(in the rows, 128 means zero)
Each named move below is a turn or a mirror, shown by a few rows before and after it. Which moves, in which order, take the first row of each later pair to the second? The first pair is answered.
J_803 (before |-> after):
[127 150 151 101 154 169 123 111 131 103  64 117 131 132  99 147] |-> [116 123 157  96 115  96 109 130  98  93 130 114 110 151  77  93]
[101 119 124 126 120 131 103 126 120 129 109 120 121 128  90 120] |-> [102 124 129 123 123 138 103 123 125 131 102 114 124 123  97 130]
[115 113 162 104  95 107 108 129 117 118 141 149 142 139 137 107] |-> [121 130 156 104 122 158 119 117 136 131  94 152 156 128 152 147]
J_950 (before |-> after):
[163 116 129  97 133  90 157 146 126 125 186 153 185 159 159 120] |-> [144 117  52  94 138  85 160 122 126 163 142 121 183 150 143 116]
[115 163 125 167 135 134 121 117 112 133 148 175 134  95 149 103] |-> [120 162 121 160 135 136 125 118 111 133 152 174 144 101 148 102]
[147 153 161 155 165 157 114 101 160 141 119 124 127 117 176 102] |-> [152 152 153 147 172 155 118 103 160 134 128 130 139 123 176 101]
J_794 (before |-> after):
[146 110 114 109 171 145 143 113 137 141 142 129 156 130 160 118] |-> [143 109 113 106 172 140 144 112 142 140 147 126 158 132 155 117]
[ 98 128  59 108 135 133 122 112 130 151  75  96 130 124  89 112] |-> [113 131  50 130 123 115 125 109 126 171  75  94 107 120 128 116]
[111 168 166 157  94 135  98 128 122 163 110 117  58  97 151 150] |-> [ 79 166 180 108 107 167  89 135 139 121  94 120 112 111  78 143]
[143 134 125 161 113 137 130 121 132 143 114 123 116 108 165 154] |-> [117 128 140 117 128 156 117 131 152 111 105 123 166 119 102 153]
J_948 (before |-> after):
[130 145 146 151 146 139 125 135 127 144  82 164  97 103 168 156] |-> [123 146 137 147 146 143 118 133 129 142  68 155  92 103 160 151]
[100 132  73 153 106  95 130 112 109 173 125 111  69 122 183 156] |-> [ 94 129 112 157  91  86 109 128 100 152 151 118  51 122 175 147]
[160 146 179 152 139 169 141 122 147 138 135 174 107 103 159 151] |-> [146 149 117 148 155 178 144 100 147 161  81 144 112  94 141 149]
J_261 (before |-> after):
[118 121 146 103  82  95  99 135 102  77 156 129 128 129 120 107] |-> [102 125 134  90  88 105  98 129 108  76 133 119 137 125 100 102]
[148 137 105 166 144 120 133 104 161 132 145 143 115 129 142 131] |-> [150 133 102 161 140 111 135 108 153 135 159 151 123 130 139 123]
[131 159 115 117 107  98 115 114 144 119 107  95 144 130 108 104] |-> [126 168 113 124 109 111 112 108 140 124  92  93 134 126 117 110]
Now pairs of rows:
(2 to 3 moves a pair)
[124 161  79 128 135 136 167 113 156 133 129 134 133 141 174 145] |-> [118 162 155 140 116 135 144 130 153  99 158 148  94 148 178 144] : J_948, J_950, J_948
[120 158 132 117 154 187 129 129 163 130  63 110 140 105 104 155] |-> [147 127 175 110 106  99 141 163 124  96 194 155 152 143 120 102] : J_803, J_261, J_948
[121 126 124 135 128 140 125 118 143 137 105 112 122 122 126 124] |-> [129 130 118 135 135 139 134 118 149 140 113 119 136 123 137 129] : J_948, J_948, J_948
[108 105 102 105 113  91 117 128 107 116 174 131 147 154 104  88] |-> [ 85 114 157 110 126 150  96 140 123  87 134 125 125 143  77 110] : J_261, J_803, J_948
[108 115  58  79 134 113 123 120 119 130 129 110 183 143  71 104] |-> [ 85 122 167 111 108 127  74 146 108  81 153 119 106 137  61 109] : J_261, J_948
[105 141 221 133 137 187  92 138 135  76 112 129 104 117 115 159] |-> [114 148 129 122 166 205 122 104 154 123  53 113 145 106 121 176] : J_948, J_948
[131 129 137 143 124 145 119 111 123 130  93 104 101 100 135 174] |-> [156 122  90 138 124 110 149 107 118 158 116 108 130 107 154 157] : J_803, J_948, J_948
[128 124 221 127 112 165 122 156 135  91 156 153 132 146 144 130] |-> [ 82 126 161 130 122 188  98 128 146 111  65  99  91 120 103 129] : J_948, J_948, J_950
[117 116 123 146 123 125 100 115 106 151 119  98  98 109 119 110] |-> [136 124 163 119 143 153 128 135 131 118 142 132 176 123 114 126] : J_950, J_948, J_794
[127 141  44  97 163 166 131 107 142 140  70  93 202 119  45 132] |-> [132 105 131  99  98  71  99 147  93  89 210 129 162 153  48  65] : J_803, J_948
[165 155 160 147 122 155 146 139 100 114 137 137 128 125 169 163] |-> [108 137 148 121 113 159 111 132  92  97 100 104 114 121  88 140] : J_948, J_794, J_948
[102 179 144 146 150 201 157 165 128  89 130 137 157 134  87 136] |-> [127 184 132 201 141 179 150 154 112 128 128 128  74 112 153 144] : J_794, J_948, J_950
[129  99  91 128 142 150 140 130 166 157 109 146 156  96 108 147] |-> [137  94 163 136 132 142 134 152 162 127 156 177 145 106 123 144] : J_948, J_950, J_948
[114 109 173 161 108 111 122 122  93 128 143 125  82 160 169 160] |-> [104 121 137 156 131 146 119 107 112 151  77 105  85 144 155 183] : J_803, J_948, J_948
[ 89 106  82  80 126 111 117 121 126 110 133 107 176 146  51  88] |-> [111 103  99  78 120  95 121 130 124 102 164 121 182 156  63  80] : J_948, J_950
[102 133 166 135  89 153 107 114  79 138 136 141  30 132 167 157] |-> [133 146 154 135 111 177 141 106  95 152 134 160  69 128 203 191] : J_803, J_948
[140 135 166 169 126 136 130 141 136 134 127 137  88 119 165 160] |-> [147 138 164 164 134 139 140 143 139 130 138 147 111 123 169 165] : J_261, J_803
[133 148 109 168 120 149 137 119 124 171  93 122  89 110 161 160] |-> [105 148 181 136 119 187 116 140 134 111  98 134 107 118 114 161] : J_794, J_261, J_948
[105 151  91 148  93  52  78 136  87 158 139  74  66 145 113  67] |-> [114 194 110 158 154 177  92 117 141 165  38  75  91 109 136 160] : J_948, J_803, J_948
[ 98 114 119  76 150 103 113 125 104 115  60 150 150 117  68  94] |-> [100 107 159  77 135  99 100 137  95  94  91 158 132 125  71  89] : J_794, J_948, J_794
[132 134 168 123 137 161 125 136 147 101 140 142 147 138 111 140] |-> [126 115 119 115 118 104 123 129 117 117 161 129 140 148  96  97] : J_948, J_950, J_803
[101 129 158 104 104 127 103 140 125  96 136 114 120 133  73 104] |-> [135 126  94  93 113  97 150 133 119 132 158 127 172 142 105  96] : J_948, J_948, J_803
[ 74 114 140  97 139 129 119 151 134  93 148 105 185 164  52  79] |-> [ 97 114  91  93 155 127 147 136 134 123 140 109 219 168  79  81] : J_948, J_950
[124 135 129 156 133 148 102 114 127 138  95 100  71 121 129 150] |-> [125 120 140 149 112 102  93 125 108 132 144 101  63 137 127 120] : J_803, J_261
[146 105 124  75 159 172 156 133 129 110 160 134 207 155 125 177] |-> [157 108  54 120 152 145 157 111 111 180 119  98 141 134 181 177] : J_950, J_794
[107 129  80 106 145 140 140 132 122 145 118 127 166 126  95 138] |-> [116 140 153 114 145 164 140 151 126 118 150 155 164 123 119 161] : J_948, J_948, J_803
[112 114 138 158  94 115  87 130 116  98 113 103  54 119 107 137] |-> [121 105 147 157  84  93  90 139 104  94 144 116  62 132 113 126] : J_261, J_261
[122 116 203 119 101  91 110 160 114  81 208 157 122 141 113  99] |-> [ 89 112  69  79 131 111 123 123 125 125 116 103 173 141  45  96] : J_950, J_261, J_950
[ 89  80  85  82 124  95 127 120 122 136 119 131 179 151  74  84] |-> [107 113 142  99 166 186 138 117 164 127  71 145 191 129 104 159] : J_948, J_803
[131 172 111  97 155 193 175 109 157 120  51 131 143 131 111 186] |-> [111 168 164 137 118 173 125 116 130 116  57 110  34 116 113 171] : J_950, J_794, J_948
[ 79 106  79 112 124  98  95 128 105 125 132 115 133 133  52  82] |-> [151 136 187 132 153 160 142 152 141  98 178 180 182 128 142 151] : J_803, J_948, J_948
[122 138 109 142 129  95 148 126 102 119 139 107 112 117 116  97] |-> [143 155 106 143 155 126 169 122 120 129 122 117 143 106 146 123] : J_948, J_948, J_803
[112 116  70 130 148 181 149  94 138 157  42  60 142 127  92 173] |-> [ 91  92  68 140 105 114 117 101 105 154  74  43  76 131  74 130] : J_803, J_261, J_261
